In the data rows, 128 means zero.
Here are some points, each followed by its number:
tensor([152, 182, 125, 60, 206, 142, 121, 119, 154, 170, 139, 130]) 0
tensor([74, 136, 77, 128, 141, 119, 115, 124, 121, 187, 135, 146]) 1
tensor([70, 123, 97, 97, 141, 120, 130, 122, 131, 151, 140, 132]) 2
tensor([134, 192, 102, 203, 155, 116, 138, 137, 123, 163, 136, 139]) 3
tensor([139, 188, 100, 163, 99, 102, 112, 125, 120, 195, 135, 154]) 4
tensor([149, 119, 132, 173, 77, 155, 150, 92, 129, 86, 148, 116]) 5
tensor([156, 55, 104, 145, 152, 93, 110, 97, 131, 177, 136, 145]) 6
tensor([152, 72, 145, 120, 138, 145, 154, 107, 145, 112, 158, 121]) 7
tensor([87, 122, 177, 101, 126, 72, 176, 145, 137, 58, 120, 104]) 8
tensor([123, 131, 172, 160, 100, 128, 144, 128, 123, 87, 123, 117]) 9
tensor([152, 165, 134, 96, 95, 103, 139, 121, 128, 82, 120, 108]) 10
tensor([75, 116, 105, 79, 136, 112, 139, 127, 126, 108, 126, 119]) 11
tensor([148, 187, 113, 174, 123, 111, 146, 135, 129, 94, 125, 117]) 12
tensor([155, 167, 133, 106, 107, 102, 142, 126, 128, 113, 126, 128]) 13
tensor([151, 84, 99, 239, 220, 111, 115, 141, 122, 166, 123, 144]) 14
tensor([163, 58, 71, 136, 92, 105, 124, 111, 140, 183, 140, 146]) 15
tensor([141, 199, 104, 172, 116, 106, 122, 118, 111, 178, 129, 144]) 16
tensor([153, 98, 88, 105, 123, 143, 127, 169, 123, 155, 133, 140]) 17
tensor([101, 145, 122, 147, 100, 144, 143, 119, 114, 69, 116, 110]) 18
tensor([163, 126, 132, 90, 72, 167, 124, 132, 96, 115, 117, 139]) 19
tensor([125, 130, 142, 162, 83, 181, 109, 126, 141, 78, 110, 125]) 20
tensor([62, 113, 83, 91, 190, 161, 148, 96, 81, 152, 158, 122]) 21
tensor([136, 144, 138, 159, 90, 169, 133, 129, 116, 180, 133, 120]) 22
tensor([144, 91, 136, 122, 110, 171, 152, 124, 137, 101, 128, 110]) 23
tensor([163, 213, 117, 120, 187, 148, 106, 107, 146, 183, 127, 143]) 24
tensor([97, 141, 79, 173, 101, 149, 74, 137, 151, 157, 130, 124]) 25
tensor([116, 138, 163, 194, 137, 152, 142, 133, 137, 138, 130, 136]) 26
tensor([64, 133, 77, 138, 149, 120, 115, 152, 139, 142, 131, 121]) 27
tensor([170, 44, 80, 143, 142, 87, 115, 85, 140, 203, 146, 156]) 28
tensor([143, 205, 91, 226, 115, 98, 117, 137, 126, 178, 145, 140]) 29
tensor([115, 103, 204, 123, 137, 130, 116, 124, 128, 175, 140, 136]) 30
tensor([164, 41, 116, 99, 104, 90, 119, 102, 124, 72, 125, 117]) 31
tensor([149, 166, 115, 113, 145, 117, 134, 122, 129, 169, 132, 149]) 32
tensor([159, 38, 101, 86, 139, 118, 133, 121, 149, 176, 147, 145]) 33
tensor([148, 80, 142, 198, 187, 132, 127, 158, 108, 54, 91, 95]) 34
tensor([125, 93, 168, 60, 106, 174, 187, 126, 112, 87, 119, 107]) 35
tensor([125, 128, 231, 136, 66, 87, 57, 100, 71, 98, 119, 110]) 36
tensor([138, 105, 133, 159, 112, 172, 166, 119, 140, 101, 136, 114]) 37
tensor([69, 123, 81, 144, 183, 123, 129, 148, 140, 153, 134, 123]) 38
tensor([126, 115, 223, 138, 87, 95, 92, 112, 95, 62, 126, 107]) 39
tensor([158, 167, 143, 115, 94, 101, 144, 124, 128, 71, 120, 110]) 40
tensor([162, 197, 134, 97, 164, 143, 94, 134, 119, 114, 129, 107]) 41
tensor([108, 102, 205, 120, 146, 132, 119, 125, 124, 179, 134, 134]) 42
tensor([164, 180, 123, 76, 181, 149, 121, 166, 133, 162, 135, 139]) 43
tensor([167, 194, 130, 100, 212, 148, 136, 122, 153, 138, 137, 117]) 44
tensor([112, 117, 172, 162, 134, 145, 129, 137, 121, 155, 131, 138]) 45
tensor([188, 81, 59, 35, 92, 83, 98, 152, 114, 150, 129, 145]) 46
New points follow, each followed by the number of its nearest point above by angle, seen from the average point of the numbered points.
tensor([126, 103, 126, 186, 205, 165, 131, 136, 125, 169, 140, 141]) 14
tensor([88, 135, 94, 165, 163, 193, 111, 100, 96, 102, 155, 131]) 21
tensor([126, 136, 133, 153, 105, 144, 135, 145, 124, 185, 138, 127]) 22
tensor([144, 117, 109, 217, 158, 158, 129, 121, 128, 159, 155, 148]) 14
tensor([135, 88, 135, 207, 211, 143, 138, 172, 113, 84, 88, 103]) 34
tensor([149, 74, 137, 80, 105, 170, 152, 105, 146, 179, 140, 137]) 33
tensor([147, 173, 123, 112, 118, 115, 143, 123, 129, 156, 124, 143]) 32
tensor([91, 131, 103, 128, 114, 137, 119, 135, 129, 57, 128, 99]) 18
tensor([82, 134, 109, 68, 89, 106, 122, 108, 116, 87, 126, 122]) 11
tensor([75, 149, 84, 135, 114, 112, 128, 132, 125, 73, 117, 113]) 18
tensor([93, 147, 72, 186, 106, 134, 56, 178, 175, 191, 134, 130]) 25
tensor([146, 67, 135, 179, 202, 128, 132, 163, 111, 56, 93, 98]) 34
tensor([79, 153, 86, 137, 100, 100, 124, 131, 108, 65, 115, 116]) 18
tensor([144, 185, 120, 164, 116, 110, 143, 138, 119, 102, 132, 121]) 12
tensor([143, 88, 116, 182, 190, 139, 115, 137, 125, 176, 129, 140]) 14
tensor([157, 178, 135, 43, 194, 139, 115, 107, 151, 169, 120, 122]) 0
tensor([156, 154, 132, 73, 177, 192, 100, 231, 102, 136, 185, 123]) 43
tensor([126, 116, 244, 91, 52, 86, 51, 77, 57, 125, 113, 125]) 36
tensor([67, 152, 89, 145, 111, 109, 120, 128, 118, 75, 117, 117]) 18
tensor([72, 125, 107, 78, 138, 114, 145, 124, 131, 106, 127, 123]) 11
tensor([93, 123, 137, 124, 190, 143, 235, 168, 140, 230, 123, 147]) 38
tensor([71, 121, 117, 71, 121, 103, 148, 128, 126, 69, 116, 113]) 11
tensor([149, 200, 130, 194, 140, 101, 183, 103, 114, 79, 115, 149]) 12
tensor([97, 129, 102, 177, 140, 184, 92, 127, 137, 134, 129, 141]) 25
tensor([146, 181, 128, 149, 124, 108, 146, 134, 128, 101, 127, 121]) 12
tensor([155, 94, 124, 89, 66, 167, 143, 97, 124, 160, 98, 133]) 19
tensor([154, 83, 96, 239, 196, 126, 118, 132, 126, 167, 128, 137]) 14
tensor([93, 129, 87, 138, 124, 182, 81, 103, 128, 149, 135, 148]) 25
tensor([153, 131, 136, 76, 79, 165, 120, 116, 104, 131, 118, 136]) 19
tensor([161, 185, 128, 66, 209, 137, 116, 112, 161, 178, 130, 140]) 0
tensor([155, 189, 125, 159, 129, 107, 153, 138, 130, 99, 131, 120]) 12
tensor([62, 107, 97, 79, 151, 116, 124, 126, 136, 178, 128, 138]) 2
tensor([143, 69, 106, 237, 255, 115, 124, 151, 135, 155, 142, 140]) 14
tensor([105, 105, 201, 77, 98, 94, 153, 135, 134, 76, 111, 128]) 8
tensor([62, 116, 103, 101, 138, 108, 146, 137, 122, 69, 127, 102]) 11
